Each row of Y is roughly a mix of the hidden directions of one of several groups.
Y, 100 rows:
[[-11 -25 -61 -32  38  11  -2 -10 -15  -8]
 [-23  60  -4  20  30  28 -31  -8  17  -1]
 [-41  -3 -53 -10   4 -17 -29 -41   9   2]
 [-40 -38  -5  12  22  17  37  10  22 -40]
 [ 11  16 -40  -8 -26  15 -20  -7  61  19]
 [  6   4 -39 -39  34   4  12  -3   2 -55]
 [ -8 -56 -39 -17  23  17  26  18  18  19]
 [-39 -28  47  -7 -13  -9  36   5  28  25]
 [ -5 -43  37  29 -14  -8 -12 -13   9  52]
 [-70 -18   8 -17   4 -16  19 -24  22 -14]
 [ 51  -1  26 -32  26  45   2   9 -10 -17]
 [ 51 -22 -56  -8 -24  -2  12 -12  -7 -14]
 [ 41 -13  46 -11  35  22  -4   8 -33  22]
 [  6  43  36 -39  -6   2 -28  -6 -40  19]
 [ 13 -26   0  22  45  41  13  -1   5 -48]
 [ -5  11  -3  22  -3  13 -31   3 -72  23]
 [ 17 -51  27  23   4 -20   1  15 -52   3]
 [-26 -20 -18  -2 -56  -4  12   9  49  16]
 [-12 -27 -65 -30  31  11   3 -11 -10  -9]
 [-10 -18  33 -12  -7 -29  21  35 -14  55]
 [-19  43  38 -15  13  21  31  17  21 -37]
 [-19   2   0  40 -30  20 -18 -58  23   2]
 [-25   3   3   7  22  11  53 -44 -38   3]
 [-56   8  -9 -15  12  -9   7  -8 -36  49]
 [-54  -2  15  -5 -17  37  22  37  -2  27]
 [ 40 -28 -21  34  -1  12  14 -36 -41 -11]
 [ 34   2   7 -53  42   7   4  24 -30 -12]
 [ 30  33  11   9  -4  39  51 -10   8  32]
 [  8 -52  32  15  30  24  41   8  11  11]
 [  2  24 -21   3 -40 -16 -61  24 -13   9]
 [-30  12 -33   8   4   3  31  -3  33 -57]
 [-34 -59 -22  15 -12  -9  26 -32  14  -6]
 [-43   7  11  10  29 -17 -35 -21 -32  40]
 [ 29   8  11  19  -8  40  62 -24   4  -7]
 [ 14 -39 -51 -11  19 -22  19 -36  13  18]
 [ -7  33 -40 -44   5  -5  20  17   3 -46]
 [-63  -6  -9 -18  19 -28   4   0 -15  41]
 [  4   4 -17 -21 -19  66  28 -23 -25   2]
 [ 14 -18  57   4  -3 -13  -5 -20 -37  42]
 [-21  59 -14 -23  23   8 -14 -42  -9 -15]
 [-17 -60  16   5 -14 -29   2   3  -2  48]
 [ 75   0  -5 -17  18  25  -5  24   0  -5]
 [ -6  72  10  15   5 -21  33   3  -6 -20]
 [ 44 -12  -5  -6 -12   4  29 -26  53 -30]
 [-34 -48  -5  13  33   0  45 -15  16 -15]
 [ 14 -44 -33 -27  49 -20  -3  15 -21  -9]
 [ -9  27  26  23 -12 -43 -26  17  34 -37]
 [-25 -39 -17   9  13  28 -11  61  -8   7]
 [-58  19  -6   4  44 -10  -2  30 -25 -11]
 [  8 -45 -38  48   0   2   3 -17  36  -6]
 [ 15 -22  26 -29 -27 -36 -43   7   8  37]
 [ -4 -37 -32  59 -16 -18   2   2  32   9]
 [ 58 -19   9  -8 -26   1  13 -44 -24 -18]
 [-56  14 -14 -16  16 -10  21  35  14  38]
 [ 30 -50  31  13  14  16  16  -9   3  45]
 [-26  45  15  -4 -36   2  11 -15  37 -39]
 [ -3  -4  -6  10  18 -76 -13 -20  20  13]
 [ 35  14  -9  29 -44   9  -3 -26  19 -46]
 [ 11 -13 -20 -14 -13  40  22   8  44 -48]
 [-44  39 -21   2   3 -17 -37  -9 -39 -19]
 [-34 -45 -15 -10 -19 -22  15 -29  18  42]
 [-37 -13 -48  21  -3  -4   5 -12  30 -46]
 [  3 -10  48 -16  24 -26  16  27  49  13]
 [-63  21 -29  -3 -24  30  -1  10 -12 -21]
 [ 31 -56 -31   1 -11   0  12  21  37  19]
 [-15 -12 -14  15   9 -10 -24  75  14   9]
 [-57 -22  32  15  17   3  29  33  -9 -13]
 [ 21  53 -33 -30 -15   2 -23 -25   5 -28]
 [ 14 -18  25   1 -32  41  48   4  26  25]
 [-41  37 -22  -9   2 -42 -13 -41 -15  -3]
 [ 22  37 -19  16 -48  -4 -37 -28  15  18]
 [-10  20  27  12 -18  12   2  -9 -55  50]
 [ 59 -25  10  32  28  32  -4  19  -3  -4]
 [-43 -17   0  -7   7  35   7  37 -33  39]
 [ 43  48 -10   5  21  14  -8  26 -43   2]
 [ 31 -49  -6 -13   6  30  36  14  38   9]
 [  2 -33 -51  37  14   1   1 -27 -39   3]
 [-22 -48   7  18  32 -10  38  42   0  -7]
 [-53 -24  10 -53 -11 -12  19  22   1  11]
 [ 17  28  44  12  19  18   1  31 -15 -50]
 [-33  24   0 -22  34 -31  -3  22 -46 -25]
 [  1  -2  47  29   9 -41 -25  34  -3  30]
 [ 10 -49  23  29 -18  26 -22  38   7  25]
 [ 18  51 -19 -43   6   4  29   8 -17  32]
 [  1 -54  -4  12 -15  30  -9  51  22  -7]
 [ -9 -24  22   2  27 -14  53  51  -1   6]
 [-19   2 -39 -11 -15  11  40 -27  38  38]
 [-17  31  32  -7 -34   9  27  -3  50 -25]
 [-52  -1   8  -1  33 -19 -10 -40 -39  -8]
 [-10  -5 -14 -13 -31  69  35   0   4  -8]
 [ -8 -15  28  16  -8  -9 -50 -37  11  45]
 [ -5 -62   8  40   5  -6  23  17 -30 -13]
 [-36 -45   3   4 -25  14   5 -45  29  20]
 [ 14  42  -6 -37   4  11   6 -50  -1 -38]
 [-33 -17  -5  20   1  13  51  23  26  41]
 [  1 -31  -7  14  11 -55   0  13  54  -1]
 [  7 -16 -20  39  10 -31 -49  35  -6 -25]
 [-25  -5  -7 -16  19 -16  45  56 -27   3]
 [-42  -8 -20  32 -12  -8  35  21  36 -32]
 [ 41 -13 -28 -37  52  -6  12  -5 -12 -19]]

One row of each group comes first, with its name. Which group is each row after those in?
[  6 -37  -5 -17   5 -43  -5  23 -18  55] -> (43)
[ 42 -16 -44 -20 -22 -20 -35 -27 -16   2] -> (61)
[ 19 -20 -21  50 -17  11 -34  23 -42   1] -> (87)

[-17 -38 -27  -9  38 -24  -4   5 -24  48] -> (87)
[-20 -36 -15  17 -12  -6 -27 -62  16 -16] -> (61)
[-15   5  25  47 -34 -45  -5   1   6  33] -> (87)
[ -4 -28  28 -10   6  34  30  25 -10  54] -> (87)
[ 22 -31   5  20 -15  17  27 -41  -3 -51] -> (61)
[ 12  63  -9   4  14   0 -13  14 -23 -47] -> (43)
[-10  52 -21 -22   4   2 -50  -9  31 -14] -> (61)
[ -4  15  30 -20  41 -33 -26  32  25 -28] -> (87)
[-55 -20   2  16  -1 -32   3  38  29  23] -> (87)
